Each path below is one point turned by a fixed rotation once a step. After each direction that follows a path, write how fast that rotation turns it, in deg/step (0 if it stays still).
Each turn is a multiple of 5 degrees from 10 to 175, or 0.
Each row of a path follows its step; steps can be skipped.
Rotation 1:
step 0: [ -9  -3   5   0 -12  22  -1 -15  -2 -15 -13 -23  -1  -8 -14   3 -25  -9
   8   5   4  -7  15  -8   1 -12  -8   0  -2 -15   7  -6   4  10]
step 1: [ 28 -13  -7  -5   8  10  -1   7  11  13 -12  10  -2 -20 -19   6  -1  -5
   9  10   9 -10 -17   7   2   7   9   4  15  -1  10  -9  -6  -2]
step 2: [-17   9   3  16  20   6  -7  14  20 -16   1  11 -14  10   1  16 -13   1
   8  -4  13  -1   3   0  21   7  -7  -7   0 -14  -3  -3  -4   7]
step 3: [ 13  16 -19  -8   2 -11 -13 -14   7  10 -13  19  -1   1  12   6   9  -3
 -11  -8   4  -2   9  22   4 -12   6  16  -7   0   8   3 -17   4]
step 4: [-27 -23  11   6  -5  11   2  -7 -10 -15 -21  -3   3   5   2  -5  12   7
  -4  -6   9   2  15   8  10 -11   4  -3  -8 -11  16  -9   1   6]
step 5: [ 13  -6   2   7   3 -13   7  12  -4  19  -7   2   8  -8  -8 -19  16   2
 -10  -3   4 -17  -9   3   2  19   9  -4  -5  11  10 -15 -24  -2]
step 6: [-14  -7   8  14  11 -19  19   2   4 -12  15  -5   1   8  16  17   3  17
   8   3  10  -1  12  -4  -1  12 -13 -11 -10  -5 -13  -7  -7  -6]
step 7: [  2  20 -12  -7  -5  -7   8 -16 -11  22  10   8   2  -7  -9  -5  13   3
  -5   1  -6  -5   8  16 -16  -3 -14  15 -19   2 -16  -2  -1   8]
step 8: [ -9 -16   7  -7  -4   5  13 -18  -8  -6  -6  -7   9   6  -1 -10   3   5
   5  11  -7   2  -4   7   4   6 -12 -16  -3 -25   4   0  34  -5]
step 10: [  4   8  18   7  -2  -9   1  -6   1 -21  11  12  -6   7   4  29 -14  11
  11  -2  -8  14  -5   2 -13   7   3 -13   9 -14  -1   2   2 -14]
Directions:
[ 2  3  0 -4 -2 -2  0 -4  0 -4  7  0  0 -1 -2 -3  4 -4  1 -1  0 -4  3 -7
 -7  7 -3  2  4 -4  0 -6  9 -2] : 35
[-5  6 -8  0  1 -5 -2 -1 -3  2  1  5  0  2  3  2 -4 -2 -1  2  7  2  0  0
 -5 -8  3 -7 -3  1 -2 -6  5  0] : 90
[ 0  2 -3 -1  3 -5  0  3 -1 -1  3  4  4  2 -2  0 -3  0 10 -8  5  2 -2 -5
  3  4 -1  2 -5  0  0  6 -4 -8] : 95
Rotation 2:
step 0: [  7  -1  10 -16  -9  11  -7   9   7  -7  21  -3  -2   5   4  -2  -4  -7
 -26   3  -5   2 -13 -33  18   1   3 -13  13  16   6   5   3 -11]
step 1: [ 13 -10   3   0  22  15 -20  -2  -7   1  23 -12 -15  -6  16   5  11 -12
 -15   7  -2 -19   4   2   4 -21   5  -8  -3   0   0   7 -10 -19]
step 2: [ -9  -1  -5 -12   7  -8   6  -5  -7  17  17   4  -5   7  12  12  -7 -15
   0  -2  -9   2  20  16   0 -11 -12 -11  31  -4  -3   1   4 -27]
step 4: [ 18   2   3   4   3 -11   2  16  -8 -16   5 -17  11  11  10  -3   4  16
 -10  19  17   4   5  11  -7  -1 -17 -20   1  -4  10 -12 -26 -10]
step 5: [ -7  14   8  13  -2   1  -2  10  -4  -6  -6 -17  -3   2  -3   8 -16 -12
 -13   2 -10  -4  -6  26   3  -3 -23 -23  11  22  18 -11   1   8]
step 6: [-10   1 -18  16 -12   8 -36  11 -11  11   6 -10   7 -13   9   1  -5   8
 -13   5   0   7   6  -7  14   0  -8  -7  15   9   0 -15   8  15]
step 7: [  2   7 -15  26 -11  21  -3  -1   3  -7  29   9 -20  13  13   6   9  17
  -6  11   2  12   2  14  10   3   1   3  -1   7  -8 -13  -3  -8]
step 8: [ -4  18 -11  -2 -16   3   9  18   5  -1  17  -3 -14   5  -6  -2  -6  -4
  -9   1 -16  -1 -24   7  19 -22 -12  11  16 -15  -9   3 -14  -7]
step 9: [ 11   4   3  -6  -6   2  -7  10  14  -5  21 -24   1   1  -1  -8 -13   1
 -23  -8   7  -6  -9 -26  12   2  -3  -2  12   7  -9   7  14 -26]
step 10: [ 10 -16  14 -11   5  21   2 -13 -15  -8  13 -19 -15  -6  19   8   9  -9
 -19   9  -7 -11   7  -8   7 -12  -8  -9  -4   4  -6  -8  -8 -18]
Directions:
[ 2  4 -5 -3 -1  2  6  5  1 -6 -7 -3  1  4 -7 -4  1 -1 -6  4  5 -1 -5 -1
  1  2  4 -2  2 -2  5  4 -4 -4] : 80
[-4  3 -1 -4  2 -6 -3  3  7  1  5  1  5  7  0  1  2  2  4  3  4  3  4 -3
 -3  7 -3  2  2  3  2 -5  4 -9] : 155
[ 4 -7  3 -2 -5  4  2  3 -2  0  3  5  0  1  3  5  6 -1  3  7  7  3 -4 -4
  2 -1  2 -1 -6  4  1 -4 -5  2] : 110
[ -6   1   1   0   2   0   8  -2   1   3  -1   4  -2   6  -3   3   0 -11
   0   0  -2   2  -1  -1   4   0 -11   1   3  -1   1  -2  -2   4] : 125
[  4   3   0  -8   3   0   3  -6   3   3   0   6   1  -6  -3   0   3   4
  -4   1   4  -2   2  -2  -2 -10  -5  -1   1   5  -1   3   2  -4] : 40
Rotation 3:
step 0: [ -3  -3 -10   3 -11  -5   4  -5  -8   8  -8 -19   9   8  10  -4  -4  -3
  -2 -12  15   8  23  -3   2  17   5  -1 -18   6  -5   2  13  -5]
step 1: [ 20  15 -18  -5   4  10 -20   9  11 -13  11 -12   4  -5  12   2  -4 -12
  -6  -1  -4  -7  -4   0   5  -8   0   1  12  -6  -3   4  -6  -2]
step 2: [-13   1  15  -5 -10  -2 -11   3 -13 -16   9  17   7   5  -9   4   1   4
 -10  -1 -11  -3  -3 -12  -2  13 -10   4  -9   5  11 -20  -4   6]
step 4: [  9 -13  -7   4  -2  -4  10 -14  13  -6  -4  12 -17  -3  14 -10   0 -21
   3  -4   1   0   0  11  -9  11   8   8  11  13  10  -6  -7  -2]
step 5: [-19 -13   9   8  -7  -9 -17   7  15   1  12 -12  12  -5   1  -9   7   6
  -4   3  15  16  -5   4  -3  -2  -8   6  -2  -8 -14   6  -8   3]
step 6: [ 11  13   1  -3   6   5  -4  14 -26  13   5   5  -7  11   2  -7   5  -1
 -13   0   6  -7   0   8   7   4  24   6 -11  -8  -1   5  -7  -4]
step 7: [ -6   2  -2 -14   1  -1   3 -13 -12  -9   4 -13   2  -4  -5 -11   2 -14
  -3   2 -15  -8  14  13   3 -11 -16 -14   5  12  -1  -4   7  15]
step 8: [ -3 -12  -2  -1  -9   5 -15   6   8   0  -2  -4   3  15   8  10 -16  -3
   9 -10  -6   2  -8   0 -11   8  -3  -4 -12  -4  10   1  25 -17]
step 9: [ 14  17  20  -3  12  -3  -3  -9  17  -6   0  10   3  -1  14   4 -10   6
 -10  17   0  -1   3   5   6   1  -3   2  10 -10  -2  -8 -14 -12]
step 10: [ -8  -2   6  10 -21  -5  -6  -9  -4   3  -6   3 -10  -3  -6   0  -3   1
  -3  -3  10   1   9 -10   7  15   3 -15 -12  14   9   3 -20  19]
Directions:
[ -4  -5  -4  -1   0  -4  -7   4   4   6   0   2   2  -1  -3   1   3  -3
   0   2 -11   7  -6   0   4   3  -2   1   1   2   3  -1   1   2] : 120
[-1  0 -3  1 -3 -7 -1 -5  4 -3 -7 -1  5  5  5 -4  4 -1 -6  5  5 -2 -3 -5
  2 -2  3  1  2 -4  6  4  2  0] : 80
[ 3  2 -2  7 11  5 -5 -3 -2  0  1  8 -2  0  0 -6 -2 -4  3 -2 -1 -3 -1 -1
  6 -2  1  5  1 -3  3  3  2 -3] : 145
[-8 -4  1 -3  1  0  1 -6  2 -4  0  6  4 -7 -3 -7 -6 -3 -4 -1  1 -1  2 -3
  1 -2  2 -2 -4  1 -4 -6  0  5] : 140
[-3  2  1 -2 -1  7  5 -5 -3  6  0  3  2  6 -3  4  4 -5 -1 -1 -1 -4 -2  0
 -2 -4 -4  1 -5 -4  5  2 -5  9] : 90
[ 1  0  5  5 -6 -2 -3 -6 -5  1  7 -3 -4  1 -1 -4 -1  1  4  3  4  4 -4 -6
 -1  1 -7  1  1  1  0 -2  8  6] : 135
